In the data rows, zero lies at 4.5, halfway between 4 and 5.
Here are some points:
[3 4 5 7 5 4 3 2 2 2 3 3 3 2 2 3 2 3 3 3 1 2 3 2 3 4 3 3 5 5 5 6 7 6 6 6 5
 5 7 7 7 5 4 3]
[3 3 5 5 6 7 7 7 8 9 9 9 9 8 7 8 7 7 7 6 4 5 4 4 4 5 3 3 3 2 2 3 3 4 5 5 4
 3 3 2 3 3 3 3]
[4 5 5 6 5 4 4 4 3 4 4 4 2 1 2 2 3 3 5 3 3 3 4 3 4 4 3 3 3 3 4 3 4 4 4 5 6
 5 5 5 4 4 4 4]
[3 4 4 5 6 6 5 4 3 3 3 4 3 3 2 3 3 4 2 3 2 1 2 4 3 4 6 4 4 5 5 4 4 5 5 5 6
 5 5 6 6 6 7 7]
[5 3 3 3 3 3 4 3 2 3 3 4 7 9 9 9 9 8 5 4 5 4 4 3 3 2 2 2 3 4 5 5 3 3 2 2 3
 4 4 4 4 4 5 5]
[6 7 8 9 9 9 8 8 6 5 5 5 5 6 7 7 6 6 5 4 4 3 3 2 2 3 4 4 4 4 4 3 3 4 4 4 5
 4 4 4 4 4 5 4]
[5 4 4 3 5 5 6 7 7 7 7 6 6 7 7 8 8 8 7 5 3 4 4 5 5 6 5 5 4 5 5 5 4 3 3 2 3
 4 5 4 4 4 5 4]
[7 7 7 5 4 4 4 4 4 4 4 4 6 6 8 8 9 7 6 5 4 3 4 5 4 5 5 4 4 3 3 3 3 3 4 4 4
 4 4 5 4 5 6 5]
[6 6 6 5 4 4 4 3 4 5 5 6 8 8 7 6 5 5 5 6 6 5 5 4 4 3 3 2 2 3 3 4 4 4 4 5 5
 6 5 4 3 3 3 4]
[8 8 9 9 7 6 6 5 4 5 4 4 4 4 3 4 3 3 3 3 2 3 4 4 4 5 4 4 4 6 7 8 8 9 9 9 8
 8 6 6 4 4 3 4]
[4 3 3 3 2 1 1 1 1 1 1 2 4 4 4 4 3 3 4 4 3 3 2 1 1 2 3 3 3 3 4 5 6 7 8 9 9
 9 9 9 9 7 6 6]
[3 1 1 2 2 3 5 5 3 2 2 1 1 2 3 5 5 6 5 4 3 3 3 4 4 4 4 3 3 3 3 4 5 7 8 8 8
 7 4 4 4 3 3 4]
[3 3 4 4 5 5 5 5 3 3 2 3 2 1 2 2 1 2 4 3 3 3 4 4 5 4 4 4 6 6 7 8 8 6 5 4 4
 4 6 8 9 8 7 5]
[5 6 5 5 7 7 8 9 9 9 9 9 8 5 3 3 4 4 4 5 4 5 4 4 4 5 4 4 4 3 2 2 3 3 3 4 4
 4 4 5 4 5 6 5]
[4 4 3 3 2 3 2 3 3 4 4 4 4 3 3 4 5 5 5 6 4 4 4 4 4 2 3 2 3 3 4 3 3 3 4 4 4
 4 3 2 3 4 4 5]
[6 6 8 8 8 7 7 7 6 6 6 7 7 7 6 5 4 4 5 4 5 4 4 4 5 5 5 6 6 5 4 3 3 3 3 3 4
 4 4 3 4 3 3 3]
[3 4 4 6 5 6 6 7 7 7 7 6 5 3 3 2 2 2 2 2 2 3 5 4 4 4 5 4 4 4 4 4 4 5 4 4 4
 3 2 2 3 2 2 3]
[9 9 9 8 6 6 6 5 4 5 3 2 2 1 0 1 1 1 1 2 2 2 3 5 5 6 6 5 4 4 4 4 5 6 5 8 9
 9 9 9 9 9 9 9]
[6 5 4 5 5 3 2 2 2 2 3 3 3 3 4 4 4 4 4 3 3 3 3 4 4 4 5 4 4 5 3 4 3 3 3 4 5
 7 7 9 9 9 7 7]
[4 4 4 5 4 5 6 6 6 6 6 5 4 4 3 3 3 4 4 4 5 4 1 3 4 5 8 9 9 8 7 6 5 5 4 3 3
 3 2 2 2 2 3 4]
[2 3 2 2 2 4 3 4 4 5 4 5 5 7 7 8 7 6 5 4 4 5 5 4 4 4 3 2 4 5 5 5 6 5 4 4 4
 3 5 5 5 4 4 3]
[2 1 2 2 3 4 4 4 3 3 3 2 4 5 6 5 6 6 5 5 6 6 6 6 6 7 6 6 6 6 5 6 5 5 3 5 5
 5 6 5 4 2 2 1]
[5 6 7 7 8 9 9 8 7 6 5 3 2 3 2 1 2 3 3 4 4 4 4 5 6 7 8 8 9 9 9 9 9 9 8 7 7
 5 5 4 3 3 3 3]
[6 7 7 6 5 4 3 3 2 2 3 4 4 6 7 7 7 7 8 7 7 7 8 7 6 4 4 4 4 4 5 5 4 4 4 4 3
 3 4 2 1 1 2 3]
12 more points follow, each with its number after it:
[5 5 7 7 7 6 6 4 4 4 3 3 2 3 3 4 5 7 6 8 6 5 4 5 4 4 4 4 3 3 3 4 4 3 3 2 3
 3 4 4 5 3 4 3] 0
[4 4 3 3 5 5 5 5 5 3 2 2 2 1 1 1 1 1 2 2 2 2 3 2 4 4 4 4 5 5 5 5 5 4 5 5 5
 6 7 5 5 4 4 4] 1
[6 5 6 6 7 7 7 5 4 4 4 4 5 5 4 5 6 6 7 7 7 6 6 6 6 4 5 4 4 4 4 4 4 4 5 5 5
 6 5 5 5 5 6 6] 2
[4 5 6 6 7 8 8 8 7 6 5 4 3 3 3 3 3 5 5 5 6 7 6 7 6 6 4 4 4 3 4 5 4 5 5 4 3
 2 2 2 2 2 4 3] 3
[5 4 4 4 4 4 3 4 3 4 6 6 5 4 4 3 2 2 3 3 4 4 4 5 5 4 4 4 3 4 4 4 5 5 5 4 4
 4 5 6 8 8 7 6] 4
[5 6 5 4 3 3 3 3 3 3 5 6 8 9 9 9 7 6 5 5 4 5 4 4 4 3 3 3 5 4 3 3 3 2 3 3 4
 5 5 5 4 4 4 5] 5
[5 5 4 3 2 2 3 4 4 4 4 4 4 6 6 5 4 4 3 3 3 4 5 5 7 7 6 5 5 4 6 7 8 7 7 7 6
 5 5 5 3 4 5 6] 6
[4 4 5 6 7 8 9 8 6 5 6 5 6 8 7 7 7 6 3 3 2 2 3 3 5 5 3 4 4 2 2 3 2 1 2 2 2
 2 3 3 3 4 4 4] 7
[5 4 3 3 3 2 2 2 2 2 1 1 2 3 2 2 4 3 4 5 6 5 6 6 5 7 7 7 7 6 4 3 4 4 4 4 5
 4 3 4 4 4 5 5] 8
[4 4 5 5 5 5 5 6 6 6 6 5 4 4 4 5 4 3 4 4 4 4 5 4 5 3 3 3 3 3 5 4 4 4 2 3 4
 5 8 8 7 6 5 4] 9
[5 5 5 5 4 3 4 4 3 4 6 6 6 7 8 7 5 4 4 5 5 7 7 6 4 3 4 4 4 5 5 4 3 4 3 3 4
 4 4 5 6 5 5 6] 10
[4 4 5 5 5 7 6 8 7 6 7 8 8 8 9 6 4 3 4 3 4 4 4 3 4 2 3 3 3 4 5 6 5 5 5 5 5
 6 6 7 6 5 5 5] 11
Which two of these numbered points are nearest to each point below, looking only along the 4 directions in which the first points spread most? Their numbers follow each, nearest first.
[4 3 4 4 3 4 6 5 6 6 5 3 4 2 1 1 0 1 3 3 5 5 4 3 4 3 2 3 5 5 6 6 6 5 6 5 5
 4 4 4 5 5 4 4] > 1 4
[4 4 4 3 3 4 3 2 3 4 3 4 5 4 3 3 3 3 3 3 3 3 3 3 4 4 4 4 4 3 3 3 3 5 6 5 6
 7 7 7 7 6 5 4] > 4 9
[6 6 6 6 4 4 3 3 3 3 3 4 4 4 4 4 3 3 3 4 3 6 7 9 9 9 9 7 6 5 5 6 6 6 7 6 5
 5 5 4 5 5 5 6] > 6 8
[9 9 9 9 9 9 9 9 9 8 8 6 7 4 4 3 4 3 3 3 3 2 1 1 0 1 1 2 3 4 4 4 3 4 3 5 4
 5 5 4 4 5 5 6] > 11 7
[2 2 2 2 3 4 3 4 3 3 4 4 4 3 3 3 2 3 3 5 5 5 5 5 4 3 4 3 4 5 6 7 8 5 5 4 4
 3 3 3 4 3 3 3] > 8 6
[3 4 3 4 4 3 2 3 2 2 2 4 3 4 4 4 3 3 3 3 4 4 5 5 6 6 7 7 7 7 7 7 6 6 5 4 3
 4 4 5 5 6 6 6] > 8 6
[4 4 5 5 4 5 5 5 5 5 5 6 7 8 9 9 9 9 7 6 5 4 3 3 2 0 0 1 1 2 3 5 5 5 5 5 4
 4 3 3 2 2 2 4] > 5 10
[5 5 5 3 2 2 1 2 4 6 8 9 9 6 4 3 2 2 2 3 3 5 4 5 5 5 5 6 4 6 6 5 5 5 5 5 5
 4 4 3 2 2 3 5] > 0 9
[3 3 3 4 4 3 4 3 4 6 7 7 9 9 9 9 9 9 7 6 4 3 3 3 3 4 4 4 5 5 3 3 4 3 3 3 4
 3 4 4 4 5 4 3] > 5 10
[3 3 3 3 3 4 3 3 2 3 3 2 2 2 2 3 3 4 5 4 3 4 4 4 4 5 4 5 3 2 2 2 2 4 5 6 7
 7 7 7 7 6 6 5] > 4 1
[5 6 6 5 4 6 7 7 5 3 2 1 3 5 7 7 7 7 7 6 6 5 4 3 4 4 5 6 6 6 5 5 5 4 4 5 4
 3 2 3 2 3 5 6] > 0 2
[4 4 5 5 5 5 6 7 8 9 9 9 9 8 6 4 4 3 3 3 3 3 2 3 4 4 3 4 4 5 5 6 5 4 3 3 3
 3 3 3 4 3 3 4] > 7 3
[5 5 5 6 8 7 7 7 6 4 5 5 5 4 4 4 4 3 5 5 4 4 5 4 4 4 3 2 2 2 1 2 3 4 5 5 6
 6 5 4 5 4 4 4] > 11 9
[4 5 5 5 5 3 3 2 2 3 5 6 9 9 9 7 5 3 2 3 4 5 6 6 6 6 6 4 4 3 3 3 5 5 5 5 5
 5 4 5 5 4 4 4] > 10 0
Here are 12 other points, each followed by its number:
[6 5 5 4 4 3 4 5 6 8 8 8 7 6 5 6 6 8 8 9 8 6 6 6 5 5 5 4 3 4 2 3 2 1 1 1 2
 3 3 2 3 4 4 5] 0
[3 4 4 4 5 6 6 8 7 7 6 6 4 4 4 3 4 3 4 4 4 4 6 6 5 5 4 4 3 3 4 4 3 3 4 4 4
 5 6 6 6 5 5 4] 1
[4 3 2 3 2 2 3 3 3 4 5 6 6 7 7 6 5 5 6 5 6 6 5 5 5 3 4 4 3 2 3 3 4 4 4 4 5
 5 4 3 4 2 2 3] 2
[4 4 4 5 3 3 3 3 4 4 5 5 4 3 2 2 3 3 5 5 7 6 7 7 8 7 6 4 4 3 4 4 5 6 5 4 2
 2 1 1 2 3 3 4] 3
[6 5 3 2 2 2 3 3 3 2 2 2 1 0 2 2 3 4 6 8 8 8 9 8 7 6 7 6 6 5 6 4 4 4 5 4 5
 5 5 4 4 5 5 5] 4
[2 3 3 3 4 4 4 4 4 3 4 4 4 4 5 5 6 6 5 6 7 8 8 9 8 6 6 6 6 6 4 3 3 3 2 4 4
 3 2 3 2 2 2 3] 5
[3 3 2 3 3 3 3 4 3 3 3 2 2 3 2 3 4 4 5 7 6 6 7 7 6 7 8 6 6 5 5 5 5 5 5 5 5
 5 4 5 5 5 4 3] 6
[5 6 5 6 6 4 3 2 2 1 1 2 3 3 4 4 5 5 5 5 5 5 5 5 4 3 3 4 3 4 5 4 4 4 4 4 5
 4 6 4 3 4 4 3] 7
[4 3 2 1 1 1 1 2 4 5 5 5 6 6 6 7 7 7 7 7 7 6 6 5 4 3 3 4 4 5 6 6 4 6 6 6 5
 6 4 4 4 4 5 5] 8
[3 3 4 5 5 5 6 7 7 8 9 9 9 7 4 4 3 2 3 4 3 2 2 2 0 1 1 2 2 3 3 3 3 3 3 3 4
 4 4 4 4 3 2 2] 9
[4 4 3 3 3 3 3 2 2 2 2 1 2 2 3 4 5 5 5 5 5 5 6 5 5 5 4 4 4 5 4 5 6 7 6 7 6
 5 5 4 4 4 4 4] 10
[6 6 6 5 5 4 5 4 5 5 5 5 5 4 2 2 1 2 1 2 2 2 3 2 3 3 3 3 4 5 6 7 6 6 5 5 4
 5 4 5 4 5 5 6] 11
Which two of these numbered points are nearest to each point below, looking only along the 4 directions in which the first points spread most? Their numbers follow each, nearest first.
[5 4 5 4 3 3 3 3 3 4 4 4 4 6 6 6 6 5 5 4 3 5 6 5 4 5 4 4 5 6 6 5 5 5 5 5 6
 5 5 5 5 4 4 5] > 7 10
[4 4 5 4 5 4 5 3 4 4 4 4 5 6 7 7 7 6 7 5 6 5 4 2 2 1 1 1 3 4 5 5 6 6 6 6 6
 5 5 2 2 2 2 2] > 8 2
[8 7 8 9 8 7 7 6 4 3 3 2 2 3 3 2 2 3 2 2 1 1 1 2 3 5 6 8 9 9 9 8 8 7 5 4 4
 3 3 4 4 5 5 5] > 11 4
[2 3 4 5 6 6 5 6 6 6 6 7 7 6 6 6 7 7 8 9 9 9 9 8 7 6 5 4 5 5 6 6 7 6 5 4 3
 2 3 4 4 3 2 2] > 5 3
[7 8 7 5 6 4 3 2 2 2 2 3 2 3 4 6 6 6 5 4 4 3 3 3 4 4 3 5 5 3 4 5 5 5 6 4 4
 4 4 3 4 6 6 5] > 7 10
[3 4 4 5 5 4 2 1 0 0 0 0 1 3 3 2 3 4 4 4 5 4 4 4 3 4 4 5 6 5 5 5 4 4 5 5 7
 7 7 8 7 6 5 4] > 10 4
[3 3 3 3 4 5 5 6 5 4 4 3 3 4 3 3 4 5 4 5 4 4 4 4 3 3 3 4 4 5 6 5 4 4 4 2 2
 3 3 3 4 4 3 3] > 3 6
[3 4 5 4 3 4 3 3 3 2 1 2 2 2 4 4 5 5 4 5 5 5 5 5 4 4 6 8 9 9 9 7 7 4 4 4 4
 4 6 7 5 4 5 4] > 4 6
[5 4 5 4 3 2 2 2 2 2 3 3 3 3 5 4 4 4 3 2 4 5 6 7 5 4 4 4 4 6 6 6 7 6 5 5 5
 5 6 6 6 6 5 5] > 10 7
[4 4 6 7 7 8 8 5 4 3 2 2 3 3 3 3 3 3 3 2 3 3 3 4 5 6 5 7 7 5 4 4 4 4 4 4 5
 5 4 5 4 5 5 7] > 11 1
[4 4 3 3 3 3 3 3 3 3 2 2 3 3 3 3 4 4 4 5 6 7 7 6 6 4 3 5 6 6 8 7 6 7 7 7 6
 6 4 4 3 4 3 4] > 4 6
[3 2 2 2 2 3 4 4 5 7 8 7 7 6 7 6 7 8 9 7 6 6 5 4 4 5 4 3 3 3 3 4 5 5 6 7 6
 5 4 4 4 3 4 3] > 2 8
[5 5 6 4 5 4 4 2 2 2 1 1 2 2 1 2 1 2 2 3 3 4 2 4 3 4 4 5 3 4 3 4 5 6 6 7 6
 5 4 3 2 2 3 3] > 4 6
[4 4 3 3 3 3 3 2 3 3 4 4 6 6 6 6 7 7 8 7 6 4 3 3 3 4 5 5 4 3 3 3 3 3 3 4 4
 3 3 4 4 4 4 4] > 2 8
